In the data rows, 128 means zero.
Here is a table of points, one per row:
[ 98 168 110 139 129  56 148 115 170 175 142  50 138 122 110 121 176 153
 202 203 156 156  79 153 100 124  93 190 146 131 103 113 136 148 115 167
  82 121 213  88 133   9 166 161 171 136  84 108]
[127 163 100 158 119 113 104 158 172 175  93 103 174 147 111 112 149 162
 142 132 140 144 107  87  95 119 105 124 133 140 163  65 132 130 127 158
  85 133 200 106 145  38  91 147 144 119 132 160]
[156 148 105 138 118 130 120 165 169 165  88 123 177 148  94  93 125 152
 109 108 128 143 112 101 121 114 141 110 139 134 194  63 123 105 136 156
  93 132 177 124 133  78 100 132 135 116 142 188]
[156 152 122 153 138 151 112 133 186 147 109 112 135 150 122 105 123 140
 106  95 118 135 119 100 143 108 148 111 130 158 193  60 160 120 166 117
 103 124 154 149 111  76 115 164 122 115 160 188]
[126 139 159 156 146  82 110 123 194 113  77 110 134 140 140  85 128 136
  61 111 141 132 116 113 144 123 151 107 116 160 157  91 157 116 153 131
 117 129 128 109 142 117 131 153  78 162 187 165]
[141 119 153 148 179 122 123 109 174 101  97 104 136 122 142 107 118 136
  66 119 148 146 102 145 120 124 149 111 111 175 121  88 152 142 145 140
 116 122  87 122 120 124 146 140  78 144 166 124]
[114 121 129 107 177 148 159 154 151 151 131 123  45  56 147 118  70 133
  89 113 142 159 115 139 136 129 123 104  85 182  95  92 138 140 157 162
 130 140  54 165 108  93 189 182 125  98 127 144]
[ 62 149  74 126 162 183 178 166 115 155  91 133  98  75 112 100  90 101
 139 151 142 131  96 151 131 142 108 133  84 132  89 108 106 136 139 185
 113 180  96 170  98 142 188 139  94 133 116 135]
[ 77 168  90 176 160 169 156 173 121 123  83 138 157 109 133  88 115  81
 144 152 171  78 141 140 153 120 114 140  65 106 111 115  86 138 132 154
 116 183 127 139 122 170 146 110  59 157 148 135]
[188 122 157 155 134 162 116 174 161  93 110 105 155 115 126 115 172  98
 119  88 167  63 158 115 136 115 133  99  88 181  64 137  57 154  86 147
 167 147 122  78 179 129 142  67 112 128 124 110]
[182 113 142 137 158 174 138 136 177 105 181  93 118 104 124 163 144  35
 159 120 116  93 129 145 164  92 152 143  98 209  78 121  94 181  99 145
 145 134 106  91 109 107 137  93 153  86 103 113]
[200 143 145 160 156 116 111  84 156 128 151 169 151 124 130 200  77  23
 118 207 108 131 108 167 135 105 120 147 100 168 136 113 115 199 113 110
 121 129  97  79 112 131  70  89 112 139 129  97]
[187 139 155 147 132 151 168  91  66 161 143  94 140 112 140 170  82  88
 166 145 125 170  84 142 199 142 194 145 181 199 122 107 159 128 119 127
 147 147 166 110 106 142  61  59  82 171 146 141]
[181 135 133  99  81 117 150 132  45 186 123 117 115 109 169 183  91 129
 133 120 136 152 117  91 126 161 174  95 182 181  77 105 128 114 104 130
 187 126 148 125 173  95  73  89  75 159 137 129]
[127 118 150 131  88 109 131 158  18 164 152 101  85 124 184 181 106 183
 147 140 115 146 113 137 116 144 137 125 137 103  47  93 150 106 141 156
 186 157 157 180 178 102  59 105  66 160 157 134]
[ 83  84  98 150 111 105 101 137  62 104 151 111 166 116 167 185 140 118
  28 175  87 132 140 127  74 183 124  87  33  56 106  70 122 156 147 194
 183 143 109 178 140  69 105 140  92  52  44 142]
[ 92 147 124  37  90  94 121 185 156 163 102 160  88 123  98 143 166 111
 111 127 125 152 100 102 118 110  63 113 112 137  69 157 116  97  85 109
 132  75 127 106 139 128  94 119 136 160 151 128]
[ 99 138  79  50 132 178 105 179 132 143  98 177 136 153 100 145 161 137
 141 135 103 133  72 136 133  80  90 125 121  86  67 133 131  95 105 146
 111  93 120 162 105 135 104  83 142 158 164 156]
[143 132  93  89 133 180 102 148 122 114 116 159 187 156  97 136 166 133
 137 156 116 122  90 157 130  80 108 132 117  51 110 129 126  90 114 128
 107 116 140 156 112 132 104  65 142 145 127 154]
[175 144 114  96 139 179 100 109 136 118 148 153 139 130 116 140 144 147
 123 142 128 122 125 137 152  84 128 106 132  91 126 133 145  88 138  96
 120  85 131 135 112  98 145 108 162 119 110 158]
[171 142 118  95 139 169 104 111 123 114 151 146 137 125 126 128 140 137
 118 131 132 127 127 137 151  88 127 107 133  94 144 134 151  88 134 110
 120  80 123 134 119 107 144 111 150 116 110 157]
[180 139 120  98 139 161 108 107 126 111 151 139 136 121 135 135 136 151
 117 130 133 131 129 133 147  92 127 103 134  96 141 134 153  87 134 101
 119  88 118 145 119 111 145 112 151 116 112 156]
[164 125 147 100 137  97 114  86 137  89 128 121 130 109 149 113 150 130
  94 145 147 137 119 149 147 117 129 100 140 101 110 162 147  82 126 101
 120  82 120 118 138 123 180 114 114 158 117 142]
[147 130 159 110 142  97 129 114 132 114 164 130  91  86 138 111 108 119
 112 146 159 144 131 153 160  92 105 123 121  71 146 157 154  69 138 120
 114  98 119 153 152 130 155 134 106 149 127 142]
[153 128 154 111 138  91 130 111 137 120 160 130  93  82 148 113 107 111
 116 145 160 141 132 150 157  95 109 118 122  79 134 150 156  69 133 128
 109 109 119 137 143 141 152 136 120 146 127 139]
[122 124 127 110 128 118 120  74 129  95 128  98 127  99 153 122 157 107
 129 141 149 139 125 116 134 127 123 119 139 119 124 142 163  88 117 145
 101  97 119 110 126 140 160 131 112 144 117 126]
[119 127 137 125 106 107 109  64 125  95 128  88 114 101 158 124 172 114
 134 134 150 136 136  88 108 137  94 139 118 128 122 134 161 101 115 129
  99 104 127  78 125 167 126 148 111 137 119 101]
[114 115 128 113  93 100 125 103 121 112 107 102 152  95 135 109 163 112
 133 127 164 147 131  96  89 142  80 131 124 109 129 140 127  94  87 161
  89 115 128  71 143 173 102 116 108 141 114  98]
[110 112 125 114  95 108 126 107 117 115 105 105 149  96 119 111 161 101
 138 129 164 147 131  97  90 141  76 135 121 111 128 138 124  96  83 160
  91 125 125  89 145 184 100 117 115 142 118  97]
[129 132 110 126 117 191 115  98 114 121 153 104 112 109 139 149 149 131
 163 102 139 139 145  77 105 113  88 146 114 134 144 100 160 107 128 125
  91 106 112 118  88 161  80 153 130  87 126 111]
[131 134 115 128 119 193 118  99 116 117 154 101 112 111 134 142 150 134
 157  89 137 145 145  84 106 113  87 145 116 135 152 106 168 112 131 126
  93 116 107 106  82 159  84 154 131  88 129 112]
[136 127 121 128 124 192 119  95 121 112 154  96 111 113 147 149 150 130
 150  87 133 148 146  89 104 116  88 141 117 136 140 109 163 111 134 106
  93 118 105 102  84 161  86 152 133  89 132 112]
[144 116 209 145  94 149 158 159 163 180  98 159  80 127  22 139 117 187
  17  62 152 178  69 127  89 130  94 143 114 147 160 132  85 112 131  82
 152 132 127 109 113 177  98 120 137 107 107  58]
[180 143 118 150 116 156 149 108 142 125  88  95 100 133  82 156 147 155
 114 122  69 174  67 182  41 165 117  94 176 153  89 140  75 136 162 107
 117 152 152 125  71 170 227 120  84 146  77 104]
[173 171 118 166  94 115 147 154 123 152 124 127  67 133  92 143 103 132
 148 121  75 138 136 169  66 132  94  98 143  99 123 131  68 124 176 118
 112 159 162 165 101 161 185 163  80 135 111 134]
[174 183 118 202  96 101 130 162 111 115 125 119 122 170 134 113 130 108
 173 126  95  86 191 158  91 123 103  94 125  79 136 134  69 136 168 120
 115 163 181 174 120 180 145 148  47 152 157 146]
[183 114 154 156  98  93 135 213 171 110 180  59 108 133 151 103 153  96
 178  62  75 112 200 142 139 127 115  79 119 141 123 143  66 138 125 157
 141 146 156 144 169 123 133 125 158  85 131 197]
[ 87  89 189 187 113 147  89 127 192 131 149 121  70 130 162 134 139 130
 174 115  45 152 105 118 213 162  56 106  98 139 154 183 136 166 133 113
 126 182 127 173 180 147 119  97 187 109 135 194]
[105 108 136 168 118 135  79  69 158 150  88 170 138 144 182 160 112 131
 147 177  44 174  87 113 181 207  67  81 129 170 203 168 131 214 116 100
 106 166  98 115 164 138 132  86 160 136 125 186]
[ 47 189  84 120 119  74 127 116 174 156 101 131 150 148 138 196  37  34
 158  81  64  92 128  38  88 110 144 114 186  99 180 172 102 135 126  90
 188 111  35  73 173  98 146 135 100 115  96 190]
[ 79 142 186  86 128 138 148 115  97 173  87  85 133 170 107 169 101 153
 223  73 115  80  93 143 100  78 157 227 125 126 119 128 117 154 124  81
 196 136  70 133 223 127 139 143 149 163 100 146]
[ 78 117 196 124 162 137 148  90  80 130  82  60 206 158  96 146 100 169
 146  75 132 104  85 172  92  94 181 219  90  77 194 105 122 135 139  92
 195 144  71 136 219 126 133 125 141 136  46 161]
[139 163 173  62 163 125 153 162  24 137  87 141 128 106 108  87 127 120
 121 179 120 155 218 191 148 182 147 176  15 214 169 120 124 182 138  50
 168  63 207 133 152 173 100 215 182 170  88 177]
[ 43 186 113 205 208 175 108 150 144  83 124 186 133  98  97 131  92 111
  82 166 135 110 172  81 139 184 147 146 115 136 105 207 147 126 173  93
 200  78 232  84 119 102 100 135 143 136  78  91]
[ 63 111 132 196 215 169  92 142 145  65 142 143 113  91 119 125  93 159
 145 106 102 130 145  98 113 178 183 141 194 141 106 193 160  96 170 158
 181 101 238 145 116 136 119 121 169 124  88  99]
[135  72 133 114 219  83  75 188 169  98 133 211 122 114 136 120  12 169
 157 123 105 145 168 169   0 123 143 124 191 142 100 136 113 153 120 179
 118 102 132 137 151 137  64 161 184 142 167  63]
[111 138  62  70 124  99 120  96 107   2 117 160 128 140 124  18  90 155
 149  63  59 111 166 212  66 225 201 137 146 173 115 150 153 110  95 151
 100 174 102 116  85 129  56 131 162 168 142 153]
[130 202  89 142  21 121 144  87 150  82 199 195  60 152  94  87  98 178
 102 102 131  43 131 187 145 169 152 156  93 114 100 148 125 111  93 102
 139 254  75  80 103   6  67  90 148 119 114  93]
[146 188  98 155 173 164 155 145  70 142 127 125 189 190 186 133 146 247
 132 128 197 146 187 140  95 152  65  77 147 136 132 168 102 223 150  63
 124 112  52 110 136  82 148 137 133 109 202  77]
There is one direction along which these points spread out most. Take the direction at right angles to it along which they spread out most. Go by this last direction. How far along it is each point below, from 0 to 99? The average is 50, and the first point in the table lies past the average. One standard deviation of the points above along it is 16.
[ 72 134 145 157 172  87 199 185 107 113 166  78 170 173 148 111 165 164
  95  95 172 169 146 165 183 138 109 113 151  98 124 207 121 155 144 124
 152 110  96 129 102 116 133  97 131 115 200 113] : 48
[ 82 100 129 126 147  86 209 172 114 138 198  89 166 164 106 141 152 101
 114 115 135 177 124 159 177 125 144 146 177 103 143 180 117 150 131 155
 139 114 122 134  66 128 118 103 153  85 156 102] : 50
[100  97 112  99 105  49 195 152  96 167 167 148 165 161  96 145 116  68
  87 143 116 173 128 147 162 133 157 145 167  92 199 148 115 138 122 137
 126 118 127 138  57 152 100 122 152  97 141 115] : 52
[ 85 102 106  75  83 101 142 127 127 150 126 135  95 177 115 153 176 103
  88 113  97 118 129  74 152 138 190 129 177 179 109 124 153 143 133  93
 160  80 127 127  73 135 170 180 128 112 160 112] : 50
[ 94  81 125  99 107 121  96 117 143 121 115 152  99 194 131 142 187 140
 118 152  87  92 100 127 133 114 155 152 136 133  73 108 159 160 139 114
 132 119 122 166 100 144 161 159 120 148 182 101] : 49
[120  78 134 142 114 121  93  96 136 101 128 142 148 193 130 128 185 136
 121 166 106  76 117 145 138 110 165 167 125  98 110 103 146 152 142 126
 123 146 146 151 106 146 153 136 112 139 150  99] : 50
[163  90 141 133 108 111 102  97 120 126 138 157 137 158 135 121 147 131
 113 162 138  86 143 123 144 115 168 133 142 116 144 112 132 141 132 113
 127 126 141 141 138 133 165 145 133 120 131 101] : 51
[156  93 140 132 111 111 106  98 126 131 138 160 133 151 132 123 140 135
 117 153 146  87 147 115 145 115 163 135 141 120 140 110 136 139 132 117
 126 137 137 150 141 131 158 144 135 126 136  99] : 50
[135  80 103 103 105 126 135 135 102 155 107 163 165 112 123  92 133 138
 131 137 165 103 142  97 145 144 155 109 149 121 146 124  84 126  86 174
 121 159 131 130 153 144 177 107 175 108  95 116] : 51
[139  81 103 106 104 119 138 141 105 159 106 163 161 105 123  95 125 143
 136 140 171 103 143  92 146 144 151 105 148 124 147 124  88 124  83 170
 119 153 128 144 152 148 172 107 167 110  99 115] : 51
[128  89 113 115 118 152 130 111 107 148 128 154 118 104 137 102 127 134
 142 136 162  94 149  88 172 136 161 120 141 146 131 117 135 128 111 132
 123 145 118 145 143 146 186 142 157 107 113 117] : 50
[145 100 137 136 119 126 122 101 131 141 130 164 120 123 143 110 114 130
 135 146 169  96 144 102 155 114 151 137 140 128 148 110 143 127 124 126
 114 143 120 140 146 160 141 143 121 131 151  95] : 50
[112 104 147 154 123 102 143 121 123 160 170 151  76 101 143 113  85 108
 171 152 175 108 155 110 157  95 115 176 124  97 168 111 152 115 135 132
  97 160 124 153 123 167 114 172 130 115 157  83] : 49
